Each named turn below is shown by a few rows before and after it. Which turns, in which order, take the first row of each later pair to the second? The first pair is answered.
turn k581:
[ 27  23   4  26  33  -8  -2 -16   4 -13   6  -4   1  22   7  -6  19   8
  -4   2  -2   9   1   4  11 -15 -13 -10  22 -12 -20  -4] |-> [ 25  12   6 -14  -1  10   4 -19 -15 -16 -13  -7  -6  28  -2  -9  10  -5
   3  14  -5   9  12  25  29 -10   6   1  31  -7 -19  10]
[ 33   0  -1  15  -5  -2   0  -4 -15 -12  12  -9  22  19  -1 -30   4   8
   5  16 -13   1  33   2  -5 -19 -15  -2  -5 -12  -7  -4] |-> [ 33   2  -2  10  -9  -1   1  -9 -17 -11   7  -8  21  21  -3 -32   3   9
   5  18 -11  -1  32   4  -1 -17 -15  -5  -2  -8  -5  -5]
[  7  11  15   4   6  13  -1 -15  11  -7 -21  -5  13   0  -3   5   0  -2
   5   8  -5   8   5  22 -10  16 -10   2  17 -17 -15   7] |-> [ 10  12  15  14  16  11   0 -15  16  -5 -13  -5  15  -3  -1   5   1   1
   5   7  -3   6   1  21 -11  14 -13   1  18 -16 -16   3]
turn k807:
[ 14   8  27  15  13  10 -10  -1 -16  -6  12 -22  17  25   1  -3  -2   8
  -4   5 -10   8  13   2   4  -9  -6   7  16 -22 -39  18] |-> [ 29  13  11   6   5  14   9   9   3 -12  20  -1  19  33 -10   1  -9  10
   3   1   1  11   8 -18   2 -12 -15  -5   3   7 -26  20]
[  0  -5  -1 -26  -5  14  -7  -7 -15   0  -3   0 -10  13   1   1   2 -12
   8   1   0   1  10  16   5  -1  15  -8  18   1  -4   3] |-> [  7   0 -13 -24  -2  12   1  -9  -4   2   4  13  -5  18  -1   5   7 -11
  13  -2   8   0   8   8   5  -2   7 -14  15  10   2   2]
[-14  -2  20  25  -1   1 -10  16  12  -5   6 -22  -6 -12  17  14   4  -3
  -7 -19  -6  10   8  -8 -40  -4  -9   4 -12 -12 -10  -2] |-> [ -9  -1  10  23  -2  -3  -2  22  21  -5  14 -10   0  -9   9  17   2  -1
  -4 -20   4  13   3 -16 -39  -9 -17  -8 -13   5  -7  -5]
[ -4   0   9  11  17 -11  -7 -10  -7   1 -12  -8   1   3   3 -12   8  15
  -8  15  -8  -6  -3   8  15  -7   6   5   7 -20  -6  -4] |-> [ 10  -1   7  -5  -3   4  12  14   6 -10  -7   4   0  10 -17 -14 -16  17
   5  15  -5   5  -3  -1   6  -9   1  -7 -14  11  -2   7]
turn k643:
[-10  -6  -5 -19 -17   1   5  -6 -12   0 -22  -4  -3   0   4  -1  -3  -6
   1   5   9  -6   4   1  26  -2  15   8  -1   5  12   2] |-> [-10  -3  -6 -20 -16   5   7  -5 -12   4 -18  -1  -1   1   5   1  -4  -5
   2   6   8  -7   3   1  23  -2  15   8  -4   7  12   4]
[-24  -6   8   5  -4  10 -19   0  -3   0 -27 -30  -5 -14  12  11  15 -11
 -13 -12 -16  -9  10  14 -23   3   1   3  11 -26   1 -18] |-> [-28 -12  12   4  -4   8 -21   7  -5   1 -30 -32  -4 -21   9   6   3  -6
 -15  -9 -18  -8   5  15 -22   4   1   2   1 -22   2 -16]
[-22 -23   3  -4 -34  10   9   4  12  16  -3  11  -6  -2  15  -5   1  -4
   6   9  -5 -12  12 -14 -38  10   1   2  -7  15   9  -2] |-> [-16 -15   2   1 -33  10   8  -5  12  15   0   8  -7  10  17  -3  16 -12
   4   1  -2 -14  17 -11 -39  11  -3   5   7  13   8  -3]
turn k349:
[ 19   7  -9  13  21  -1  -1  -1   6   7  19  24  -1  -3  -5  -3  19   4
  10  -6   9 -10  -2 -16   2   8 -12 -12  15  11   6   8] |-> [ -1   1   9  26  28  -9 -22   5  -1   9  15   3  -1 -19   3  -7  16   9
   0  -7  -5  -8  -7 -14  -6  16  -6  -5   2 -11  -2   4]
[-10  -7   7 -10 -24  13   0  -2  -9   5 -11 -19  -4  -3   6   3  -2 -23
  -3  -5  -5  -3  13  18 -13   7   7   9   5 -13  -4   4] |-> [  5   1 -13 -20 -21  17  16  -9  -2   2  -4   2  -3  10  -7  10   9 -26
   1  -5   5  -3  13  13  -2  -1  -1   0  12   7   0   6]
[  0   8   7  30  18  -9  -7  12  12  -3  11 -13   5   1  11  -1  18   5
  -8 -17  -9  12  -7 -13 -18   2 -12   0  -7 -14  -4  -5] |-> [-12  -8  19  12 -10   0  -9  22   0  -9  -1 -28   1  -3  12  -2   7  -3
  -2 -14 -18  18  -2  -1 -23   7   0   9 -10 -20 -11   4]
[  5   5  -8  -6  -4  -4   2   2  -7  13   3  -1 -11  11  -6   8  -2  -8
   0 -10   2  12   4   0 -17  -4  -5 -10   8   6 -17   9] |-> [  5   8  -9   1   8  -8   0  -2  -4  15   6   3  -7  10  -3   9   2  -5
  -6 -11   3   7   3  -3 -15  -5  -6 -11  11   3 -14   6]
turn k370:
[  4  -2   2   5  -3   0   9  23  13  -9  13   1   3  -6  -4   1  -4   6
   5 -10  -3   8  -1 -10 -18  -2  -6  -5 -16   8   6   3] |-> [ 19   8   2  12   8   1   8  12  11 -17  13   4   2   7  -6  -3   6   9
   9  -7  -3  11   3  -6 -12  -8  -8  -9  -4   7   0   4]
[-14   0   5  19   3  -3 -21   7   3  -2 -10 -10  -7  -1  18  19  23  -8
 -18 -25   2   1  11  -9 -24   9  -7  17   3 -17 -13 -14] |-> [ -8   1   3  26   7  -3 -20   2   4  -2  -8  -9  -4   7  18  17  26  -7
 -19 -25   4   4  11  -8 -25   7 -10  16   3 -15 -13 -18]
[-23  -4   9  28   8  -1   8  -8  13  -3   5  -1  -5   2   5   4  -5  -9
   7  -2  -2   0 -10  20  -8 -19   1  26  12 -26 -10 -18] |-> [-28  -7  10  26   5   0   6  -5  11  -4   4  -1  -7   0   7   7  -7  -7
   7  -2  -6  -2  -8  21 -11 -17   4  28   8 -23  -8 -14]

Between the rows of a pair lie 2 to 3 turns.
[ -9  -9  17  -1 -15   4 -24   7  -7  10  -5 -21   4 -19  16  10   0  -8
 -18   0   2  -6   4  -1 -28  10   3  19 -17 -26  15   6] |-> [  4   5 -19   1  -3  -1  -9  -9   4  20  11   9  10  -2  12  23  21 -14
 -20  -6  22 -15   6 -19 -20   4 -13  10  -1 -10  27  -3]	k349 then k807 then k349
[  6   6  -5 -18  -7  -4   4  -6  -1 -23 -10   6  17   7 -11  -1  15 -13
   8   1  -1 -10  -4  -4  -7  17  21  -4  19   6  -7  -2] |-> [  8   6  -7 -14  -2  -8   8  -2   5 -24  -3  11  18   9 -17  -2   9  -4
  12   1   0  -5  -7 -12 -10  17  17  -9  11  12  -3  -5]	k349 then k807 then k807
[ 31   7  -9   1  -2  23  25   5   9   0  20  20   3  40 -30  -4 -17  -5
   9  -8  10  11  -6   1   6 -13  -3 -12   2  36  -7  12] |-> [  4  -7  32  10  -4  15  -8   0 -22   0  -6 -31  -3  20 -16 -22 -21  -2
   2  -5 -21  11  -2  35  10  -2  24   7   7 -16 -29  18]	k349 then k807 then k349
[-29  -7  -3   7  14 -14  -8   6  -6  17  -1   1   4 -25   5   3  -2   3
 -11  -1  -2 -13 -12  -4   3   4   3   2 -15  -4   9 -10] |-> [-16 -10  -2 -20 -17   4   7  23  -6   5  -7   9   3 -14  -7   0 -25   0
   1   3  -2   3  -8  -2   0   6   7   3 -24  18   9   1]	k807 then k349
[ -6   2 -19  19  18  -9 -10 -41  -2  14   2   6  -2  13   8  -2  25  -4
  -5   2  12 -18  14  -2  10   3  -9   5  20  -8   6  -1] |-> [ 12   5 -20   6  11   4  -2 -46  -7   3  -3  11  -5  28   0  -7  21  -3
   2   8  10  -9  18   6  19   0  -5   4  26   2   0   3]	k807 then k349 then k807
[-12   5 -12  18  14 -12  11  16  34   8  11 -11   6 -14   4  10   4 -11
  -7 -25  -2   6  -5 -30 -15  17 -16 -12 -16  12  10  -2] |-> [-21   3 -16  10   4 -13   9   3  24  18   8 -13   2 -13  10  18  16 -28
 -10 -30   3  -5   1 -22 -12  22 -11  -4   0   4  13  -3]	k349 then k349 then k807
